One turn sends every row of this set to another row. A few are shown first. Where does it send the rows asked after them?
J188: [-0.46  2.14 -0.57 -0.14 -2.52  0.58 -0.26 -0.30  1.47  3.11  0.95 -2.77
  0.91 -0.65  2.19 -1.14  0.69  1.13  0.56 -3.41  1.16 -1.03 -0.33  0.36
 -1.38  1.20 -1.43  0.77  3.97  2.65  1.66  1.05]
J600: [-1.35 -0.48  0.82  0.57  0.09  0.71 -1.66 -1.93  1.33  2.52  1.51 -0.23
  0.12  0.41 -0.17 -0.59 -0.89  1.56 -0.50 -1.35  1.38 -0.90  1.72 -0.75
 -2.14  1.70  0.61 -1.42  1.85 -0.26  2.12  1.44]
J405: [-0.71 -0.46  0.72  0.97  0.63  0.56 -1.58 -2.03  0.65  3.35  1.62 -1.92
 -0.87 -0.36  0.14  0.89 -0.31  0.22 -0.01 -2.05  1.44 -1.63  1.53 -1.07
 -0.86  1.09  0.58 -2.27  2.60  0.33  2.90  0.75]
J839: [ 0.47  0.97 -0.29 -0.55  0.32  1.10  0.12 -1.77  0.49  3.11  2.01 -1.60
  0.24 -0.86  2.64 -0.60  1.40  2.00  1.50 -1.51  0.22 -1.74  0.03  1.39
 -1.77  2.75 -0.75  1.18  0.88  1.35  1.04  0.22]
J392: [-1.16 -0.57  0.77  0.57  0.06  0.44 -1.53 -2.31  1.40  2.60  2.17 -0.31
 -0.42  0.13 -0.18  0.44 -0.61  0.86 -0.30 -1.12  1.45 -0.54  1.31 -1.26
 -2.32  1.38  0.96 -1.22  1.93  0.36  2.60  1.40]
J93: [-0.24  2.17  0.32  0.29 -2.26  1.04 -1.19 -0.01  1.44  2.71  1.27 -2.39
  1.07 -1.40  1.98 -0.84  1.09  0.85  1.58 -3.13  0.83 -0.26 -0.70 -0.43
 -2.02  1.00 -1.18  1.21  4.06  1.86  1.70  1.05]
J289: [-1.11 -0.27  0.24  1.16 -0.48  0.41 -1.43 -1.82  1.91  2.63  1.99 -0.69
 -0.63  0.01 -0.19  0.47 -0.07  0.82  0.01 -0.58  1.54 -0.20  0.99 -1.74
 -2.21  1.44  0.97 -2.08  1.74  0.02  2.18  0.37]
J702: [-0.39 -0.60  0.19  1.27  0.46  0.22 -1.32 -2.03  0.96  2.51  0.95 -2.07
 -0.17 -0.60  0.74 -0.15 -0.35  1.29 -0.89 -2.10  1.96 -0.78  1.65 -1.62
 -1.04  1.75  0.42 -2.49  2.20 -0.50  2.04 -0.09]
J999: [-0.43  1.63 -0.48 -0.59 -2.17 -0.03  0.09 -0.12  0.90  2.57 -0.79 -1.92
  1.47 -1.77  1.30 -0.42 -0.88 -0.22  1.43  0.94  1.41 -1.95 -0.15 -0.69
  0.00  1.02 -0.22  0.81  2.28 -0.25  1.65  0.92]
J658: [-0.12  2.08  0.17  0.34 -2.16  0.72 -0.88 -0.06  1.47  2.51  1.37 -2.45
  1.15 -1.36  2.16 -0.95  1.16  1.00  1.33 -3.28  0.94 -0.05 -0.73 -0.50
 -2.10  1.12 -1.13  1.40  3.92  1.77  1.66  1.00]
J96: [-0.14  1.19 -0.33 -0.87 -1.52 -0.67  0.66 -0.65  0.50  2.16 -0.51 -1.71
  1.81 -1.58  1.68 -0.67 -1.17  0.13  0.65  0.20  1.56 -1.78  0.09 -0.47
 -0.22  1.18 -0.10  1.82  2.14 -0.13  1.85  1.62]
J918: [-1.96  0.16 -0.21  1.20 -0.08  0.16 -1.76 -1.26  0.65  2.53  1.12 -1.05
  0.22 -0.07 -0.15  0.19 -0.23  1.16  0.54 -1.16  0.50 -1.66  2.03 -0.77
 -0.75  2.41 -0.32 -2.89  2.22 -0.22  2.74  0.38]
J118: [-0.98  2.24 -0.73 -0.50 -2.99  0.94 -0.85 -0.85  1.72  1.98  1.14 -2.20
  1.02 -1.23  2.33 -0.49  0.66  1.41  0.83 -2.62  0.61 -0.21 -0.54 -0.59
 -1.82  1.54 -1.62  1.01  3.68  2.49  1.62  0.42]
J678: [-1.73 -0.37 -0.58  0.85  0.00 -0.91 -0.41 -2.03  0.74  2.38  2.07 -0.85
 -0.19  0.44  0.17  0.53 -0.32  0.95 -0.37 -1.43  0.91 -1.25  1.91 -0.74
 -1.12  2.45  0.12 -1.62  1.86  0.46  3.28  0.64]
J467: [ 1.05  0.49 -0.52 -0.03 -1.27  1.35 -0.39 -1.37  0.87  4.18  0.89 -1.63
  0.31 -2.02  2.04 -1.18  0.90  1.32  1.77  0.07  1.80 -0.74 -0.24  0.19
 -1.83  3.19 -0.51  0.41  1.40  1.98  1.27 -0.91]
J184: [ 0.19  1.92 -0.04 -0.98 -0.65 -0.32 -0.65 -0.82  0.73  1.87 -0.51 -1.64
  2.11 -1.81  1.69  0.23 -0.43  0.43  0.41  0.18  1.27 -1.88 -0.46 -0.63
 -0.93  0.07  0.25  0.12  2.44  1.06  0.75  3.24]
J703: [ 0.93  1.20 -0.14 -0.43  0.30  1.42 -1.65 -1.71  0.08  3.71  1.03 -1.70
  0.81 -2.25  2.18  0.10  1.46  1.49  1.79 -0.73  0.72 -1.75 -0.22  0.69
 -1.76  2.42 -0.72 -0.86  1.97  3.23  1.01  1.18]
J966: [-1.33 -0.14  0.21  1.19 -0.54  0.71 -1.59 -1.41  1.93  2.57  1.33 -0.64
 -0.14  0.27 -0.19 -0.53 -0.31  1.49 -0.11 -0.73  1.48 -0.50  1.38 -1.26
 -2.04  1.77  0.61 -2.37  1.65 -0.67  1.68  0.27]
J374: [-0.04  2.05 -0.44 -0.73 -0.49 -0.24  0.72 -0.71  1.10  1.41  0.06 -2.80
  1.08 -1.09  2.48  0.19  0.07  0.59  0.51 -0.77  0.65 -2.20 -0.37 -0.42
 -0.13  0.10 -0.02  0.87  1.66 -1.06  0.55  1.25]
J61: [ 0.92  0.16  0.23 -0.77 -0.65  1.57 -0.70 -1.93  0.23  4.26  1.04 -1.15
  0.54 -1.91  1.96 -1.17  0.18  1.30  1.53 -0.54  1.63 -1.26  0.15  0.82
 -1.88  3.06 -0.50  1.36  1.70  2.48  1.78  0.43]
J830: [-2.05 -0.01 -0.49  0.93 -0.52 -0.13 -1.11 -1.63  0.94  2.86  1.80 -0.95
 -0.50  0.28 -0.27  0.83 -0.23  0.57  0.43 -0.82  0.68 -1.57  1.74 -0.78
 -0.89  2.22  0.00 -2.46  2.06  0.47  3.19  0.28]
J685: [ 0.10  1.47 -0.31 -0.34 -0.36  1.99 -0.65 -1.18  0.87  3.67  1.63 -1.82
 -0.17 -1.08  2.16 -0.27  1.64  1.55  2.50 -0.65 -0.04 -2.03 -0.20  1.23
 -1.52  2.51 -0.90  0.06  1.09  1.29  0.84 -0.43]
J929: [-0.37 -0.53  0.10  1.44  0.60 -0.26 -0.77 -1.98  0.94  2.90  1.74 -2.21
 -0.77 -0.29  0.60  0.65  0.11  0.55 -0.52 -2.13  1.79 -0.95  1.38 -1.48
 -1.03  1.40  0.70 -2.28  2.19 -0.08  2.59  0.07]
J159: [ 0.81  0.81 -1.82  0.14 -2.09  0.34 -0.58  0.08  1.33  3.35 -0.44  0.48
  0.78 -0.63  1.11 -0.12  1.04  0.23 -0.30 -0.89 -0.03 -0.57 -2.51 -0.91
 -0.13  1.11 -0.82 -0.58  2.46  0.61  2.03 -0.28]
J718: [-1.61 -0.28 -0.32  1.10  0.47 -0.73 -0.95 -1.68  0.41  1.98  1.46 -0.95
  0.55  0.12  0.36 -0.11 -0.32  1.59 -0.38 -1.87  0.82 -1.26  2.19 -0.73
 -1.05  2.70 -0.17 -1.98  1.97 -0.25  2.83  0.77]
J882: [ 0.78  0.22 -0.79 -0.91 -1.05  0.40 -0.79 -0.85  0.34  3.28 -0.12  1.20
  1.21 -0.37  1.15 -0.21  0.05  0.31 -0.90 -1.90 -0.20 -1.21 -1.92 -0.04
 -0.28  0.97 -0.80  0.99  2.79  1.30  2.80  1.70]
J113: [ 1.40  1.02 -0.88  0.06  0.37  0.34 -0.55 -1.70  0.36  3.10  1.24 -2.00
  0.97 -2.17  2.76 -0.22  1.92  1.96  1.04 -0.92  1.15 -0.92 -0.36  0.21
 -1.99  2.83 -0.58 -0.67  1.50  2.76  0.66  0.48]
J414: [ 0.32  2.12 -0.75 -0.36 -1.10 -0.62 -0.27 -0.40  1.29  1.74 -0.59 -2.06
  1.97 -1.90  1.83  0.19  0.19  0.53  0.47  0.64  1.48 -1.34 -0.79 -1.20
 -0.91  0.25  0.27 -0.58  2.16  0.60  0.30  2.15]
J68: [-0.78 -0.51  0.88  0.74  0.50  1.11 -2.21 -2.11  0.64  2.98  0.79 -1.74
 -0.27 -0.64  0.27  0.10 -0.85  0.91 -0.33 -2.05  1.59 -1.55  1.82 -1.15
 -0.87  1.42  0.28 -2.46  2.62 -0.07  2.42  0.67]
J79: [-1.06  2.21 -0.51 -0.71 -2.87  1.11 -1.05 -0.95  1.56  2.08  1.14 -2.08
  1.03 -1.23  2.26 -0.49  0.45  1.35  0.86 -2.74  0.49 -0.42 -0.45 -0.40
 -1.78  1.46 -1.65  1.19  3.79  2.65  1.78  0.79]
J519: [ 0.60  0.95 -0.94 -0.17 -1.47  1.32 -1.24  0.02  0.76  3.69 -0.37  0.00
  0.29 -0.69  1.07  0.38  0.93 -0.27  0.44 -1.63 -0.78 -1.63 -2.29 -0.43
  0.55  0.54 -1.08 -0.36  2.83  0.18  2.41 -0.12]
J248: [-0.52  2.27 -0.66 -0.02 -2.74  0.75 -0.37 -0.12  1.64  3.23  0.85 -2.88
  0.74 -0.72  2.11 -1.06  0.84  1.03  0.80 -3.16  1.09 -1.05 -0.43  0.27
 -1.31  1.18 -1.45  0.42  3.96  2.59  1.58  0.74]
J888: [ 1.50  0.61 -1.50 -0.04 -0.92  0.09 -0.32 -0.68  1.25  2.51  0.02  0.10
  0.81 -0.68  1.95  0.14  1.36  0.73 -1.25 -2.01  0.00 -0.20 -2.65 -1.18
 -0.48  0.61 -0.53 -0.06  2.24  0.34  1.51  0.19]
J565: [ 0.81  0.80 -0.32 -0.92 -0.85  1.61 -1.86 -0.82  0.70  3.33 -0.25  0.60
  0.63 -0.76  1.16  0.58  0.52  0.10 -0.31 -1.86 -0.66 -1.48 -2.36 -0.36
 -0.18  0.03 -0.74 -0.02  2.96  1.10  2.12  1.45]
J481: [ 1.22  0.22 -1.08 -0.35 -0.49 -0.15  0.12 -0.75  0.35  2.79  0.18  0.19
  0.86 -0.37  1.90 -0.14  0.71  0.45 -1.10 -2.79 -0.29 -1.01 -1.99 -0.33
  0.09  0.99 -0.84  1.22  2.45  0.12  2.55  0.59]
J886: [-0.44  2.23  0.10 -1.08 -0.67  0.69 -0.23 -0.64  0.94  1.92 -0.16 -2.58
  0.88 -1.20  1.96  0.47 -0.24  0.17  1.21 -0.47  0.27 -2.88 -0.31 -0.08
  0.10 -0.25 -0.18  0.56  2.05 -0.72  0.81  1.69]

J718 moves to J600
J414 moves to J374
And these:
J481 moves to J882
J839 moves to J61
J658 moves to J188
J392 moves to J405

